A = [[0.5, -0.8, -1.0, -1.1, -1.1, -0.2, 0.6, 0.7, -0.8, 0.6, -0.7, 1.1, 0.5, -0.1, -1.0, 0.1], [-0.1, -0.3, -1.3, -1.2, -1.7, -0.3, -0.9, 2.6, -1.2, 0.1, -1.3, 1.0, 1.5, 0.6, -0.4, 0.1]]
Read off the largest entry.
A: 2.6
Read off the entry just right of the largest entry.
A: -1.2
Read off the entry just left of the smallest entry.
A: -1.2
The entry just left of the largest entry: -0.9
Read off the entry just right of the smallest entry.
A: -0.3

Read these off the array that follows.
1) The second largest entry?
2) The 2nd entry on the diagonal from the top-right corner?
3) The entry in the bottom-right corner?
4) The entry just right of 3670?
5) The top-right entry?
6) The first entry in the row that holds the smallest entry?
7) The top entry of the column that holds the largest entry?
8) The last entry in the row that holds the largest entry?
[[7038 4763 7330 6060 3797 2659 5152 6923 3905 3905 4093]
 [6423 5349 7620 8039 3145 5900 5323 5869 7104 3167 6199]
 [6665 5838 7173 6582 3399 4604 4548 6218 5039 3566 3715]
 [4493 5355 4368 4746 4302 6392 6337 4769 6836 3872 6024]
 [4445 5095 4135 4458 4304 6110 6277 4795 6507 3867 5931]
 [4434 4909 4019 4300 4212 5983 6424 4860 6466 3695 6011]
 [4173 5261 3794 4038 3979 5861 5431 4418 5859 3670 4871]
 [4013 6632 2877 3208 7373 7153 4853 4230 4879 7456 4176]
 [3743 6439 2709 3138 7215 6964 4669 3959 4817 7317 4233]]
1) 7620
2) 3167
3) 4233
4) 4871
5) 4093
6) 7038
7) 6060
8) 6199

[[-23, -3, 8, -8, -27, -7, 58, 14, -3, -4], [-24, 21, -1, -17, -5, -24, 29, -3, -4, -22], [-35, -12, 1, -8, -29, -12, 49, 7, 9, 14], [-16, 1, -3, -15, -26, 2, 45, 31, -9, 20], [60, 36, -19, -22, 17, 1, 22, 37, -32, 10], [66, 40, -35, -28, 27, 27, -31, 40, -59, 8]]
The entry just right of 21 is -1
The entry just right of the largest entry: 40
The entry just right of 9: 14
The entry just left of -27?
Answer: -8
The entry just left of 7 is 49
The entry just right of -1?
Answer: -17
The entry just right of 49?
Answer: 7
The entry just left of the smallest entry?
Answer: 40
The minimum?
Answer: -59

11, -19, 10, -4, 14, -8, -8, -6, -4, -23, 5, 21, -12, 17
-15, -5, -10, -5, 5, -4, 6, -52, 2, -7, -4, 0, 6, -12
-9, 0, -1, 0, 2, -6, 13, 36, 23, 6, -3, 42, -8, 17
2, 26, -4, 17, 1, 5, -6, 9, -7, -16, -26, 6, 5, 22
4, -15, 0, -3, 1, -14, -8, -15, -3, -21, -1, 18, 17, -28
4, 4, 4, 11, 1, 9, 21, -5, 2, 24, 4, 66, 12, 10
-9, 37, 1, -35, 3, 7, 4, 14, 1, -6, -27, -13, -4, 46
The last entry of the smallest entry's row: -12
The 1st entry in reading order? 11
The top-right entry? 17
The third-last entry, reading row by row? -13
The second entry from the end, reading row by row -> -4
The bottom-right entry? 46
The third entry on the diagonal from the top-right corner -> 42
The entry just right of the largest entry is 12
The entry directly above 23? 2
The top entry of the column that holds the largest entry? 21
The smallest entry in the first column? -15
The minimum? -52
The entry directly below the smallest entry: 36
The entry just left of the largest entry? 4
The entry in the bottom-left corner? -9
The third smallest entry -> -28
The entry just left of the smallest entry? 6
The smallest entry in the first row: -23
The fourth entry in reading order -> -4
The last entry of the largest entry's row: 10
The 5th-last entry, reading row by row? -6
The first entry of the largest entry's row is 4
The top entry of the column that holds the smallest entry -> -6
The smallest entry in the last row -> -35
